One turn moves each row of this set onto another row. After a few examples, where does it send each row asked below?
bamak: -0.49; -1.48; -1.41; -0.45; -2.11; -0.69; -1.53; +1.45; -0.64; -1.17; -0.72; +1.65; -2.64; -1.42; +0.74; -0.35; +0.30; +0.33; +0.79; -0.32; -2.91; +0.50; +0.40; -2.65; -0.76; -1.51; -0.85; -1.58; +0.45; +0.82
Mos: +0.11; +1.08; +0.22; -1.12; +0.43; -0.24; -2.73; +2.18; +0.75; -1.71; +0.09; +2.70; +0.95; -0.24; -1.44; +1.87; +1.62; +0.25; +2.13; -2.72; +1.79; -0.39; -0.87; -0.81; +2.75; +0.32; +0.16; +0.74; +1.09; +1.59
Fotef: +0.14; -0.18; -0.43; +1.68; -1.73; -0.15; -1.74; +2.46; +0.28; +0.07; -0.74; +0.66; +1.01; -1.72; +0.41; +0.62; +2.49; +2.00; +0.62; -1.28; -0.75; +1.51; +1.13; -2.37; +3.22; -1.36; -1.34; -1.47; +1.69; +0.30
biz: +1.58; +2.16; -0.95; -0.94; -1.14; -0.39; -2.05; -1.59; +0.77; +0.10; -0.89; +1.12; +0.54; -1.04; -0.77; +0.14; +0.11; +0.65; +1.99; -2.38; +2.60; +0.96; +1.87; +0.73; +1.27; -0.59; -1.94; -0.29; -0.95; -1.67
fak: +0.39; +0.55; -0.63; -2.58; -1.94; +0.07; -1.67; -1.13; +0.03; -1.65; -1.10; +1.28; +0.27; -1.33; +2.24; +0.71; -0.40; +1.17; -1.43; -3.03; -1.65; -2.00; +1.41; -0.54; +1.82; -0.19; -1.07; -0.69; -2.80; -0.83
Ver: -0.05; +0.54; +1.54; -0.80; +2.72; +0.89; -0.35; -0.66; -1.58; -0.74; +0.91; +2.27; +0.76; -1.98; -0.36; +0.03; -2.49; +0.43; -0.81; -0.44; +1.33; +0.50; -1.30; -0.04; +0.81; +0.88; -0.55; -2.02; +0.05; +0.92
tasu: +1.71; +2.30; -0.60; +0.18; -1.19; -1.05; -2.08; -1.25; +1.38; -0.85; -0.99; +1.04; +0.95; -1.02; -0.68; +0.52; +0.23; +1.12; +2.19; -2.51; +1.80; +0.41; +1.40; +1.03; +2.08; -0.03; -0.92; +0.20; -0.53; -2.42
neka: +2.49; +2.48; -0.31; +1.36; -1.58; -0.32; -3.00; -2.08; -3.38; -1.06; -0.16; +0.25; -0.28; -1.08; +0.71; +0.09; -0.91; +0.23; -0.44; -1.78; -1.91; -1.61; +0.08; -0.11; +1.48; -0.41; +1.21; +0.05; -1.77; +0.86
dizev: -1.26; +0.65; +0.18; +0.58; -1.94; -1.74; -2.22; +0.50; -2.29; +2.05; +0.64; -0.42; -0.19; -0.78; -1.10; +1.98; +0.33; -1.67; -1.10; -1.94; +0.00; -0.35; -2.43; -0.03; +1.58; +0.00; +1.41; +0.23; +0.13; +0.46
Difus: +0.58; +0.53; -2.33; +0.97; -0.77; -0.17; -0.88; +0.61; -0.65; +1.06; +0.93; +0.95; -2.35; -0.19; -0.47; -1.58; -1.03; -1.57; -1.55; -1.34; +0.01; +0.98; -0.90; -2.84; +3.20; +1.20; +2.71; +1.13; -0.31; -0.50
zaf: -2.09; +1.12; +0.71; +0.43; -1.38; -1.18; -1.32; +0.02; -1.16; +1.64; +0.54; -0.35; -0.18; -0.91; -1.09; +1.84; +0.38; -1.53; -2.87; -2.33; -0.82; +0.63; -1.29; +0.53; +1.30; -0.01; +1.50; +0.39; -0.20; +0.22
dil: +0.92; +1.87; -0.83; -0.33; -1.47; -0.93; -3.20; -1.38; +0.15; -0.56; +0.03; +1.11; +1.13; -0.94; -1.50; +0.15; +0.37; +1.02; +2.34; -2.93; +2.00; -0.65; +1.30; -0.25; +1.70; +0.37; -1.99; -0.59; -0.76; -2.18
tozik: +3.39; +1.91; -0.52; +1.62; -1.45; +0.72; -2.04; -0.86; -2.77; -0.49; +0.05; -0.49; -0.38; -1.66; +0.31; +1.05; -0.73; -0.50; -1.23; -1.78; -1.63; -1.63; +0.86; +0.37; +1.33; +0.23; +1.22; +0.15; -1.90; -0.24
Pones: +0.25; +1.52; +0.91; -1.90; -0.82; +0.79; +1.10; +1.24; -0.77; -0.42; +1.01; +1.30; -2.72; -3.94; +0.17; +0.04; -0.71; +0.61; -1.26; -1.98; -0.78; -0.95; -0.55; -1.02; +1.72; -1.83; -1.94; -2.08; +2.07; +0.06
vir: -1.13; -0.60; -1.28; +0.72; -0.59; +0.46; -1.33; +0.77; +0.34; -1.37; -0.05; +1.48; -2.03; -1.23; +0.49; +0.11; +0.42; +0.17; -0.07; -0.16; -3.53; +0.80; +0.90; -2.48; -1.27; -1.05; -1.14; -2.04; -0.01; +0.83
nenib: +0.60; +2.54; -2.48; -2.65; +0.71; +0.28; +2.20; +0.54; -0.75; -1.71; -0.23; +0.81; +0.73; -0.08; +0.08; +1.13; -1.49; -0.57; +0.24; +1.11; +1.62; +0.04; -0.11; -2.43; +2.24; -0.91; +0.13; +0.17; -0.59; +1.09
tedi: -0.04; +1.63; -1.69; -2.85; -0.17; -0.66; +2.08; +0.54; -1.22; -2.05; -0.48; +1.17; +0.76; -0.42; +0.10; +0.12; -2.37; +0.41; +0.00; +0.90; +0.95; -0.42; +0.24; -2.77; +2.63; -1.23; +1.61; +0.45; +0.12; +1.20
dof: +0.56; +1.06; -1.21; -2.37; +0.03; -0.20; -0.91; -0.08; -0.07; -1.92; -0.28; +1.71; +0.47; -1.78; +2.56; +1.04; +0.35; +0.49; -1.55; -3.60; -1.43; -1.45; +1.99; +0.41; +1.89; -0.22; -0.81; -0.64; -2.80; -0.57
Dunob: -0.80; +0.95; -3.42; -1.28; -1.60; +0.76; -0.06; +1.12; -1.88; +2.09; +0.95; +3.39; +0.84; -0.21; +1.44; +0.47; -1.87; +0.26; +0.62; -1.22; +0.15; +2.05; +1.98; -1.26; +0.39; +0.25; +0.72; +0.49; -0.62; +0.27
Tiv: -0.19; -0.36; +2.14; -0.82; +1.76; +0.86; -0.35; -0.58; -1.48; -0.90; +0.69; +1.38; +0.68; -1.17; -1.34; +0.23; -2.16; +0.71; -0.98; +0.48; +1.48; -1.43; -1.86; -0.51; +1.20; +0.46; -0.51; -1.44; -0.17; +0.95
naruv: -0.42; +1.22; -0.34; -0.21; +0.26; -0.40; -1.80; +1.43; +1.10; -1.90; +0.03; +2.88; +0.03; -0.71; -0.90; +1.61; +2.07; -1.20; +2.21; -2.43; +1.41; +0.82; -0.10; -0.24; +2.19; +0.50; -0.51; +1.12; +0.70; +2.33
daman: +0.03; +0.31; +0.69; +0.17; -2.58; -0.81; -2.37; +1.90; -0.88; -0.43; -0.86; +0.88; +1.08; -0.34; +0.48; +0.48; +1.68; +2.13; +0.43; -1.28; -1.12; +1.84; +1.27; -2.78; +2.94; -0.75; -1.51; -1.45; +2.66; +0.68
mazup: -0.47; +0.59; -0.06; +1.48; -1.12; -0.04; -1.63; +2.38; -0.32; +0.83; -0.65; +0.21; +1.04; +0.17; +0.39; +0.59; +2.34; +2.12; -0.14; -1.58; -0.67; +1.83; +1.00; -2.18; +3.05; -1.64; -1.68; -0.78; +2.04; +0.76
liru: -0.24; +0.10; -2.91; +0.74; -0.54; -0.48; -2.18; +0.41; -0.32; +0.80; +1.88; +0.81; -2.06; -0.01; -0.39; -1.66; -1.23; -1.37; -1.15; -1.07; +0.71; -1.15; -0.37; -2.39; +2.88; +0.04; +2.71; +0.97; -0.24; +0.27
Puzov: -0.23; +0.59; -2.68; +1.19; -0.45; +0.75; -1.40; +0.29; +0.46; +0.97; +0.79; +0.31; -2.80; +0.79; +0.21; -1.73; -1.25; -1.32; -0.98; -2.22; +0.10; +0.88; -0.52; -2.60; +2.69; +0.44; +2.21; +0.99; +0.00; +0.19
leler: -0.06; +1.11; -2.92; -1.95; -1.73; +0.73; -0.97; +1.17; -1.49; +1.23; +0.96; +3.85; +0.72; +0.35; +1.85; -0.70; -2.55; +0.81; +1.30; -1.14; -0.17; +0.94; +1.29; -1.64; +1.21; -0.34; +1.60; +0.31; -0.70; -0.48
Zelaf: +3.22; +2.42; -0.02; +1.81; -0.15; +0.50; -2.04; -1.19; -3.11; +0.05; -0.22; -0.19; -0.81; -1.46; +0.25; +1.16; -0.70; -0.19; -0.77; -2.43; -1.65; -1.50; +0.46; -0.10; +0.91; -0.48; +1.11; -1.10; -1.48; +0.79
tobe: +0.06; +2.61; -2.79; -2.20; +0.60; +0.62; +1.92; +1.16; -1.21; -1.68; -0.29; +1.36; +0.62; -0.97; -0.31; +0.57; -1.96; +0.69; -0.32; +1.30; +1.31; +0.13; -0.54; -2.87; +2.16; -0.59; +0.51; +0.43; -0.17; -0.19
tota: +0.60; +0.99; +0.92; -1.34; -0.90; +0.78; +0.53; +0.93; -0.28; -0.89; +1.01; +1.57; -1.92; -4.75; -0.46; +0.36; -1.02; +1.17; -1.41; -0.31; -0.55; -0.65; -0.84; -1.53; +1.67; -1.64; -2.36; -1.05; +2.30; +0.24
Kabi: -0.06; +0.12; +0.34; -2.22; -1.29; +0.05; +0.86; +1.44; -0.83; -1.07; +1.80; +0.66; -1.74; -3.59; -0.88; +0.31; -0.97; +1.50; -1.03; -1.42; -0.17; -1.82; -0.42; -1.19; +1.32; -0.95; -1.65; -1.68; +2.91; +0.24

tozik -> Difus
Zelaf -> Puzov
zaf -> Dunob
Now find these:
bamak -> Mos
daman -> dil

